Each path is a new rotation, seen through one point. The rows after it are directions, each followed by how far the rotation turns it, in degrees each step (0 if it stays put).
Each turn is a multiple of 5 degrees from 10 to 175, or 0.
Each row of a path follows its step; steps can be skipped.

step 3: [-10 -12 -39 -32  18  20  38  34 -17  37  47   1   4  26 -51 -14   9  44
 -36  10 -11 -50 -10 -45  46 -13 -29  -7  31 -19   1 -16  -2  23  -6   7
  13 -37  13  -4 -49   5  12 -24 -12  29  18   5 -25 -34]
step 4: [-19 -27  22  20  20   5  21 -28 -26 -68  17  -6  -4 -25  27  34 -16  45
   0 -31 -31 -17 -14  13  -9 -13  58 -19  11  -7 -21 -16  12  27  -8 -43
 -17  22  16  17 -39  16 -20 -25 -29  -2 -13 -45  -1 -59]
step 5: [ 28  20  35  -9 -21   6 -39  38  10  -1   4 -19   6  -5  -5  44 -39  25
   7 -22  47  28  27   9  35  -3 -26  -6  23  -5 -17  22  33   5  22   1
 -11 -18  31  -4  31 -55 -11  20 -70  11 -30 -35 -43  -7]
step 8: [-20 -22  19   7 -21  31  21 -73 -24   5  -5  30   7  46  11   0 -11 -48
   1 -21 -34 -24   7   3  34  -9  12 -48  14  35  12  -3   6  36 -14  17
 -34  33 -40 -17 -53   6 -20  -4  -9 -28  23 -23  32  -9]
step 11: [ 25 -15 -24  18   2  30 -34  14  68   2  26 -13  -6 -59  10  10  40  24
  21   3  42  -1  16 -15  23   6  45 -20  39 -11 -31   3   2  31   9  18
  15 -14  29  18  -3  59 -14  30  -6  44 -30  -3 -12 -18]
step 14: [-49 -23 -27  17 -18 -18  12 -22 -33  -7 -15 -15  -8   4  -6  21 -35 -42
 -41  46 -24  -7 -17   0  11  14  -7  -3   1 -51  -8 -30 -29  -8  19  26
 -14  32 -13 -19 -23 -22 -23 -24 -36 -15  22  49 -30 -68]
step 17: [ 44  -4 -11  33 -22   7  12  21  16  -3  36  -1  -2   3  -9  36 -18  63
 -11   9  24  19   8 -29  35  16  12  24 -28  26 -56   6  27  22 -37   0
  -1  -9 -64  34  41 -34 -14  11   0  26 -21 -39  18   2]
step 18: [-26   7 -15   2  -1 -21   1  49 -25   9   4 -26 -74  -2 -13   7  -6 -35
  38   6  32  -9  29  27  24 -10  15  -2   0  23 -22 -36 -21  84  30  10
  -1  21 -27   8 -20  -3 -49  24 -18  -8  22  19   2 -25]
Speeds:
[ -7  -5  -5   7  -2   1 -12  -9  11  -3  -6   5   1  -7  -9   5   4  -9
   6  -1   1   1   4  -9   2  10  -2 -10  -7 -18  -6  18   2   6  -2   7
 -15  10  -8   2  -1 -12  -8   3  -8  13   1  -7   3   1]
115
[ -2   0  -4 -11   3   9   1  -5  -3 -10  15  -9   1   8  -8  -4  -3   4
  -9   6  11   8   1   2 -12  -1  -3   6   6 -14   2  -2   4  -1  -7   6
 -18   6  16   5   3   1 -10 -15   8  -3  -6   0  -9  -5]
35
[  7  -4  14  12   1   1  -4   0  -1  -1   3   4   2   6   5  -9   3 -22
  -9   6  -4   3  -4 -16  -7  -5  -3  -1  -5   3  24  -5   9  -7  -1  13
  -1   0  -5  -2   7   2  -2  -6 -10   1   3  10   0  -6]
55
[ 15  -3  -5  -5   9  -4  -1   7   5  -8 -10   1  12  -4   4   0  -9  12
  15   7  15  -1  -7  -2  -2   5  -3  -2   4   3   7  -5  15   0  12   5
  -1  14  -7   0  16   8  -2   9   3   1  -8  -3   5  -4]
65
[  2  -2 -18  10   4   9   3   4  -4  15  -4   0   4  -3   2   0  -9  -5
  -5 -13   7  -6  -5   4 -13   0   7  -4  -5   2  -1 -12   2 -17 -10  -2
  -1  13   1   3 -10  -5  -8  -5 -10  -7  -3  -8  13   5]
170
[ -3  -1  -6  -1  22  -4   1  -3 -14  -4  -3 -12  -7   4  12   2 -12 -15
  14   3 -19   7   4   1  -3   0  -2   4   6  -5  -3  -8  -5  11   1   6
  -7  12  -5  -8  -5   0   9   1  -1  -4   2  -3  -6   5]
175
